In the rows, 128 means zero.
Rotation paths and how fast each direction turns (degrees each step):
Each turn is a multiple of 5 degrees from 10 to 175, or 0.
Each row of a path follows its step; steps can be skipped.
path 1
step 2: [124 138 128 136 125 122 126 125 130 128 134 129 116 126 125 125 122 123
 132 129 129 129 111 134 127 119 134 119 136 144 137 133 136 120 123 119
 131 132 128 127 122 131 139 122 140 141 135 127 128 130 131 134 125 130
 135 125 130 124 127 133 126]
step 5: [130 129 121 134 120 131 116 124 130 123 121 125 126 134 131 127 134 120
 131 124 125 132 128 136 123 119 132 126 120 122 125 131 140 114 121 122
 130 116 123 141 137 133 139 138 126 130 133 131 134 133 125 130 116 121
 136 129 128 122 128 126 125]
step 12: [124 128 124 144 118 129 129 121 135 124 129 122 130 124 132 134 137 139
 123 124 128 126 120 138 120 118 129 119 134 134 127 127 135 122 121 132
 118 131 134 129 116 122 141 136 133 129 133 133 130 132 132 126 120 122
 129 127 134 130 121 120 126]
step 14: [125 135 129 135 127 129 133 128 127 115 129 125 134 131 128 119 118 115
 126 118 123 134 118 134 130 120 140 128 124 129 121 125 132 116 125 127
 131 125 131 135 118 130 147 128 127 134 132 122 128 137 120 132 124 120
 129 127 131 128 120 131 132]
step 16: [129 128 126 132 112 123 126 120 132 130 122 120 130 125 133 126 128 127
 129 119 124 136 124 141 116 126 123 123 133 131 122 132 135 127 128 141
 128 128 123 129 117 132 136 126 127 131 116 117 135 135 132 137 133 122
 129 120 129 116 123 126 125]
step 23: [129 130 122 140 134 120 126 118 130 122 126 118 139 126 119 126 130 116
 133 122 117 128 120 133 125 127 137 120 133 140 136 139 135 125 134 132
 130 126 131 135 131 138 140 128 126 128 137 129 128 122 123 134 131 124
 133 121 128 128 121 123 128]
step 25: [126 127 133 127 121 126 125 119 127 137 120 114 124 133 136 130 128 121
 126 127 130 145 114 129 128 129 130 118 132 140 122 131 134 125 125 130
 133 126 118 131 124 125 137 127 127 132 131 131 144 131 121 134 132 131
 135 120 133 138 126 123 126]
step 29: [130 132 131 134 126 120 129 122 139 131 130 122 131 129 132 122 133 118
 136 128 126 125 114 138 133 117 137 113 130 137 135 136 139 118 130 126
 129 120 124 137 128 128 133 127 126 123 135 128 129 123 120 139 122 124
 131 124 125 132 124 136 128]
step 30: [133 126 122 130 126 134 131 120 129 125 122 123 135 135 130 120 135 124
 127 121 116 127 114 129 131 110 129 117 123 125 116 131 130 120 125 127
 130 124 135 144 130 121 134 132 127 130 126 125 136 132 132 124 132 133
 133 133 132 128 119 117 131]
Directions:
[126 129 129 127 125 128 128 125 123 127 128 130 130 128 127 126 128 130
 128 124 128 126 130 126 130 127 125 126 128 127 129 124 128 128 127 126
 127 127 129 130 125 128 129 128 128 129 124 127 127 130 130 128 126 127
 127 128 129 126 126 129 129]	175
[127 128 127 130 131 128 130 130 126 128 128 127 130 128 125 127 129 126
 129 128 128 125 128 124 128 129 128 130 129 128 126 130 128 128 126 127
 129 128 130 128 129 126 128 126 131 134 129 127 128 128 129 132 131 129
 128 129 127 127 126 127 130]	90
[126 131 128 128 128 127 127 127 130 130 130 126 130 129 132 128 130 133
 129 126 129 127 126 128 128 128 126 131 131 128 131 131 127 129 131 129
 128 125 128 130 128 127 128 127 129 128 129 129 129 129 127 129 130 127
 128 129 127 127 128 130 126]	110
[130 130 126 127 128 130 126 130 129 128 128 128 127 128 127 127 131 129
 127 129 123 132 128 128 129 128 124 129 129 126 128 127 131 126 128 127
 129 129 129 129 131 129 126 127 127 131 127 127 126 127 129 126 129 129
 126 130 129 128 126 130 127]	170
[129 128 129 130 125 125 122 127 127 127 125 130 130 127 128 130 129 130
 129 131 128 128 129 126 128 128 129 129 128 128 124 128 126 127 129 130
 127 128 129 126 131 129 126 127 128 129 130 125 129 128 128 128 126 126
 126 127 126 125 127 129 127]	65
[128 128 131 128 128 133 129 128 131 127 129 128 131 126 129 128 129 130
 128 126 129 126 128 128 129 128 132 128 126 127 129 128 133 126 127 126
 126 129 128 129 131 126 127 128 129 127 127 129 130 126 127 128 125 127
 127 129 129 126 126 129 132]	45
path 2
step 2: [132 139 128 121 127 126 126 124 121 134 126 125 125 140 142 123 119 123
 128 123 116 128 132 123 125 125 124 133 122 135 109 125 125 134 131 124
 142 131 127 130 132 112 125 134 131 128 123 117 129 116 121 132 134 128
 128 125 119 126 126 114 124]
step 3: [131 139 136 128 127 134 127 131 133 122 130 133 150 127 135 128 127 125
 120 131 119 133 128 139 137 131 131 130 137 131 123 126 146 130 133 124
 135 118 139 137 133 126 124 137 128 131 131 132 133 130 129 116 126 126
 136 127 127 128 140 129 119]
step 6: [131 134 125 133 117 129 131 128 120 133 134 132 136 112 137 134 125 123
 130 124 128 140 127 140 138 132 137 124 116 132 140 129 132 114 131 130
 130 133 129 123 118 130 134 127 122 136 134 128 125 129 123 128 123 119
 129 123 145 131 131 119 124]
step 10: [138 142 137 125 130 121 132 121 121 129 127 128 127 134 127 122 132 124
 135 135 132 117 125 124 136 124 121 138 129 118 130 126 123 130 131 122
 126 123 129 122 128 116 137 125 118 121 122 105 129 133 133 127 142 131
 129 126 127 138 136 130 130]
step 11: [143 125 130 126 135 128 128 133 124 121 133 138 135 113 141 123 137 130
 121 133 121 125 129 124 134 128 130 119 119 128 139 124 137 137 127 124
 125 121 129 140 117 117 121 126 128 116 127 125 140 122 120 132 123 125
 127 122 130 131 132 134 136]
step 16: [136 125 128 121 135 135 129 138 128 134 144 124 123 128 130 123 125 128
 134 126 130 124 122 127 118 114 130 113 131 133 125 131 137 141 120 127
 133 127 135 129 125 129 123 135 128 119 129 131 134 119 138 120 144 122
 127 132 130 132 133 126 114]
step 22: [134 130 132 136 131 117 126 125 124 129 133 111 131 125 129 125 136 118
 123 118 128 130 125 122 147 128 127 124 130 144 136 140 133 124 124 119
 135 122 130 122 121 135 136 129 129 136 126 127 137 136 122 122 127 125
 125 119 132 125 138 132 126]
step 34: [131 137 134 121 138 117 126 128 135 121 135 131 129 118 130 121 129 129
 124 136 122 132 133 131 120 133 136 127 125 136 136 131 135 135 141 127
 139 114 132 127 134 124 131 137 123 127 121 133 138 121 130 131 141 121
 128 126 138 142 124 134 126]
step 36: [129 129 134 130 121 124 136 136 122 135 128 124 134 136 147 139 134 122
 128 131 128 130 118 132 126 127 126 127 143 123 145 127 134 115 136 124
 126 129 129 126 124 126 125 120 133 126 135 131 123 136 119 132 129 117
 118 122 121 138 129 127 124]
Directions:
[127 130 130 126 127 127 127 127 129 131 127 130 127 127 124 126 128 129
 128 126 130 129 126 128 126 128 125 132 126 126 128 128 129 126 125 128
 128 125 133 128 129 128 129 129 130 126 125 128 126 128 127 130 128 128
 126 127 131 127 126 128 126]	130
[129 127 128 130 129 126 126 128 126 129 127 126 129 130 128 130 130 129
 130 129 132 128 127 126 128 130 128 131 129 129 126 130 127 129 130 130
 130 128 128 128 125 127 127 130 126 128 129 127 128 129 126 127 129 133
 127 125 125 127 124 127 127]	140
[129 126 127 128 127 124 130 129 126 130 130 127 129 129 125 124 128 128
 129 127 129 125 127 128 129 126 128 126 129 129 125 127 127 131 126 126
 127 126 127 131 128 125 127 127 129 129 130 127 127 128 128 128 128 127
 124 129 126 128 130 124 127]	130
[128 129 127 127 126 130 125 128 125 129 130 129 125 132 130 129 126 127
 130 130 128 129 129 131 128 126 126 130 129 129 129 127 130 127 126 131
 129 130 125 128 128 127 127 126 130 130 129 125 126 129 130 129 130 128
 126 128 130 128 127 127 127]	95
[128 128 127 124 128 129 129 126 129 127 129 129 129 130 128 131 129 127
 129 128 127 127 127 126 129 131 129 126 126 127 129 129 129 128 123 127
 131 127 128 129 129 125 127 126 126 128 129 128 129 128 127 131 128 128
 130 128 125 124 124 128 130]	120
[128 128 129 127 128 125 127 130 126 128 129 125 128 131 127 129 128 130
 128 130 126 128 128 124 125 127 128 127 127 129 130 129 127 128 127 127
 130 129 128 126 127 128 130 127 133 126 128 127 129 127 124 129 130 128
 130 127 128 129 132 130 128]	125
[130 126 128 129 126 128 125 129 130 127 131 127 128 128 130 127 128 131
 130 123 125 129 128 127 132 131 127 129 128 128 128 129 126 128 129 128
 127 130 128 127 128 129 128 127 130 127 127 127 130 124 129 130 127 126
 125 127 127 129 126 128 127]	160
path 3
step 3: [121 129 121 132 129 131 130 131 129 137 133 128 148 126 121 135 136 128
 120 132 123 125 129 127 123 123 115 133 127 119 136 117 128 131 134 137
 131 126 128 127 137 115 116 132 134 135 126 131 118 136 142 122 140 132
 132 133 120 127 130 122 122]
step 6: [129 115 122 133 125 130 136 120 123 136 134 119 136 126 135 130 141 136
 128 130 122 135 128 126 122 131 113 135 130 134 129 121 131 128 132 132
 136 133 131 122 131 117 127 139 135 132 135 131 127 116 134 122 134 138
 129 130 120 146 131 123 123]
step 7: [123 130 113 123 122 127 128 123 130 126 117 143 125 133 119 122 128 129
 115 116 119 132 122 127 123 123 120 140 131 112 133 116 123 117 126 138
 125 127 127 127 122 125 127 122 127 125 128 136 122 129 122 126 133 128
 128 139 124 124 133 120 120]
step 11: [117 127 112 131 117 132 132 119 115 132 128 135 136 114 131 129 125 132
 121 127 124 137 121 126 125 136 126 129 136 126 134 121 126 119 129 130
 129 131 135 114 130 136 118 135 124 117 127 126 119 137 134 121 131 115
 136 127 124 131 127 124 131]
step 12: [137 119 130 128 122 129 136 117 128 134 120 134 124 124 126 121 126 130
 132 137 123 129 128 135 130 119 121 140 131 128 112 128 128 122 127 124
 118 129 130 126 127 131 130 132 137 128 128 136 134 119 119 122 140 130
 143 142 113 129 124 125 125]
step 16: [133 127 132 130 104 132 132 118 125 129 124 117 128 118 132 114 135 130
 131 126 120 119 124 138 122 131 131 128 141 135 136 118 131 128 125 122
 128 135 131 123 127 137 125 131 136 130 134 131 128 115 136 136 137 125
 130 132 125 123 125 130 129]
step 27: [136 117 128 140 112 132 139 119 117 127 127 127 132 118 121 123 125 125
 124 128 136 133 129 134 112 134 131 129 125 134 127 122 130 118 129 127
 132 126 120 120 114 142 137 137 129 132 127 122 123 130 129 139 127 120
 132 133 130 129 124 130 125]
step 31: [131 121 140 136 113 124 139 123 125 136 137 122 137 129 126 131 122 128
 120 136 143 133 128 131 135 137 126 132 134 134 117 128 132 130 132 133
 125 128 122 127 126 127 126 133 131 123 132 144 128 121 133 130 129 135
 124 143 120 140 127 129 121]
step 37: [120 125 124 128 118 117 137 117 120 129 122 128 138 121 140 126 133 130
 126 134 126 141 126 132 121 128 119 144 129 123 119 127 133 119 127 130
 125 116 139 129 121 127 138 130 124 118 133 129 121 130 127 132 139 137
 127 133 119 133 132 121 128]
Directions:
[129 128 127 126 129 126 128 131 126 130 130 129 132 127 128 129 128 127
 127 124 129 127 129 128 127 128 129 133 131 132 130 127 127 128 128 126
 127 126 128 130 127 128 130 128 129 124 129 129 128 129 125 129 126 125
 128 128 129 128 126 128 127]	110
[129 131 129 129 126 126 129 128 128 130 126 128 127 124 130 128 131 128
 128 129 127 129 129 130 127 129 127 128 127 126 127 132 128 128 124 126
 125 127 128 129 129 131 131 125 127 127 126 127 130 128 128 128 128 128
 131 128 128 128 125 125 131]	100
[128 126 126 133 130 130 128 127 125 128 128 127 130 127 129 127 129 130
 130 127 128 126 130 126 124 128 128 125 129 130 128 128 127 130 128 127
 129 126 128 127 127 126 128 127 130 129 128 127 125 130 130 128 130 126
 131 124 128 128 127 127 129]	135
[125 127 129 130 128 127 128 128 129 128 128 129 129 128 126 127 128 132
 129 128 131 128 128 128 129 132 128 128 124 130 129 127 131 125 126 130
 129 125 129 128 128 128 130 130 131 126 129 129 131 129 125 130 128 129
 129 128 129 131 130 129 129]	175
[127 131 125 128 133 124 128 127 127 130 129 126 129 126 128 126 128 129
 129 127 125 129 129 127 126 128 126 128 125 126 130 128 128 128 130 129
 130 129 128 128 130 128 130 128 125 126 129 127 126 125 128 126 128 132
 127 127 130 130 129 130 129]	95
[127 131 125 126 126 128 127 128 125 129 126 129 127 132 130 125 128 127
 129 129 127 128 128 127 129 129 128 128 128 128 127 128 125 128 129 130
 132 127 130 128 127 128 129 129 129 125 130 128 130 128 130 131 129 129
 128 128 127 125 124 129 130]	155
[129 128 125 127 127 126 129 127 127 127 129 125 128 128 128 128 125 128
 127 126 126 129 126 129 128 127 127 127 128 128 127 128 129 126 127 127
 126 128 128 123 124 129 132 132 129 129 129 131 129 126 128 126 128 128
 128 125 127 127 129 124 127]	70
path 4
step 2: [123 135 130 139 127 135 126 125 119 140 131 113 135 125 129 136 130 123
 127 127 119 130 125 133 125 117 132 126 134 118 119 130 130 135 122 121
 122 129 126 134 135 125 126 123 118 125 130 130 131 120 129 125 132 136
 127 129 130 130 145 129 129]
step 10: [139 133 137 137 124 132 126 121 129 135 133 129 132 139 128 132 118 126
 123 134 125 133 132 138 128 135 133 124 124 139 119 128 137 122 133 119
 125 122 130 131 128 127 111 132 123 138 125 121 133 128 129 132 129 125
 131 120 129 124 135 130 132]
step 12: [128 129 137 123 121 125 122 141 117 134 128 119 123 133 130 128 127 137
 123 122 126 130 136 116 123 119 127 123 126 128 125 126 116 132 133 121
 119 132 117 131 119 131 124 117 133 122 132 134 131 128 128 130 129 125
 129 126 128 122 122 138 116]
step 18: [133 135 133 127 132 142 133 128 131 136 142 127 134 128 123 135 120 121
 124 133 121 132 138 124 134 122 131 132 130 126 125 130 116 121 125 114
 132 127 136 132 126 129 129 127 125 117 134 131 116 120 129 129 122 130
 127 126 128 135 135 136 127]
step 25: [138 130 129 131 135 128 124 130 129 129 127 122 127 120 132 134 123 129
 115 128 118 128 140 122 122 121 133 127 127 125 135 130 130 130 130 134
 113 143 122 127 122 127 136 132 122 133 121 133 132 127 131 133 128 132
 126 130 114 137 127 121 120]
step 29: [127 137 130 146 129 129 122 132 130 123 127 123 132 134 120 125 128 135
 142 125 131 130 138 123 122 125 119 138 127 129 123 132 121 119 124 131
 123 131 119 134 130 122 137 132 132 119 137 127 127 133 120 124 136 128
 128 131 123 126 131 123 116]
step 31: [128 124 126 128 137 137 126 124 121 141 131 137 115 126 123 139 131 129
 123 129 127 125 130 133 125 133 130 138 123 116 133 120 130 123 118 131
 134 132 140 133 130 124 132 129 127 124 117 128 127 113 126 128 127 127
 121 125 122 122 131 130 120]
step 34: [119 138 132 127 133 131 129 141 127 128 119 127 128 125 121 129 135 132
 123 135 128 132 144 130 126 118 138 141 133 123 127 130 119 135 130 116
 125 135 127 138 133 127 137 134 128 131 132 123 129 117 122 129 125 127
 126 126 124 132 131 132 126]
step 38: [138 125 120 148 122 126 123 124 124 123 121 126 124 132 135 128 127 129
 128 123 125 120 131 121 122 119 138 125 122 129 121 114 122 132 130 121
 130 136 121 135 138 128 133 129 126 126 129 127 139 126 134 123 126 127
 117 131 124 125 123 128 122]
Directions:
[128 127 130 130 128 125 126 129 126 125 130 129 128 128 129 130 128 129
 130 125 126 130 130 129 127 128 128 125 130 125 127 127 128 124 131 130
 130 132 127 127 128 129 124 128 130 129 127 128 128 130 128 130 130 129
 129 126 128 128 127 128 126]	25
[128 129 128 125 130 130 130 129 127 126 130 130 128 130 128 125 127 127
 130 131 131 130 129 128 128 129 127 129 128 129 130 127 129 129 129 128
 132 128 126 129 131 131 128 128 131 130 125 126 130 127 128 130 129 129
 129 125 129 129 131 127 130]	110
[126 128 126 127 128 129 130 129 125 125 128 128 130 126 130 128 129 128
 128 126 128 127 127 128 128 127 123 126 128 125 128 130 129 124 128 124
 129 123 125 127 129 128 127 129 126 128 130 130 128 127 127 127 127 128
 128 127 128 128 129 125 129]	115
[127 130 127 129 132 128 130 128 129 127 129 129 129 129 129 126 129 128
 131 127 128 128 127 128 127 130 130 130 128 124 129 129 130 129 127 130
 127 128 128 128 127 124 130 133 130 127 128 129 129 126 130 130 127 129
 126 127 127 129 128 127 124]	10
[128 129 129 129 126 129 129 126 126 133 130 129 130 130 128 130 128 128
 132 129 126 129 126 131 128 129 128 128 129 126 128 131 130 128 128 127
 130 127 133 131 126 129 127 127 127 128 126 128 127 127 130 126 128 126
 127 127 129 129 126 126 130]	85
[130 129 125 130 130 129 127 128 130 125 129 128 129 128 129 127 127 128
 126 129 129 125 128 129 127 128 127 126 131 131 128 128 126 127 131 127
 130 128 130 129 125 125 129 125 127 128 124 131 127 125 129 128 129 131
 128 127 130 127 125 128 129]	145
[128 128 126 130 128 127 127 126 130 125 130 128 128 128 129 127 130 128
 129 128 130 128 130 127 129 127 133 127 126 128 128 129 130 129 127 129
 128 125 129 128 128 131 129 126 131 128 129 130 129 130 126 127 126 131
 127 128 127 129 126 125 131]	135
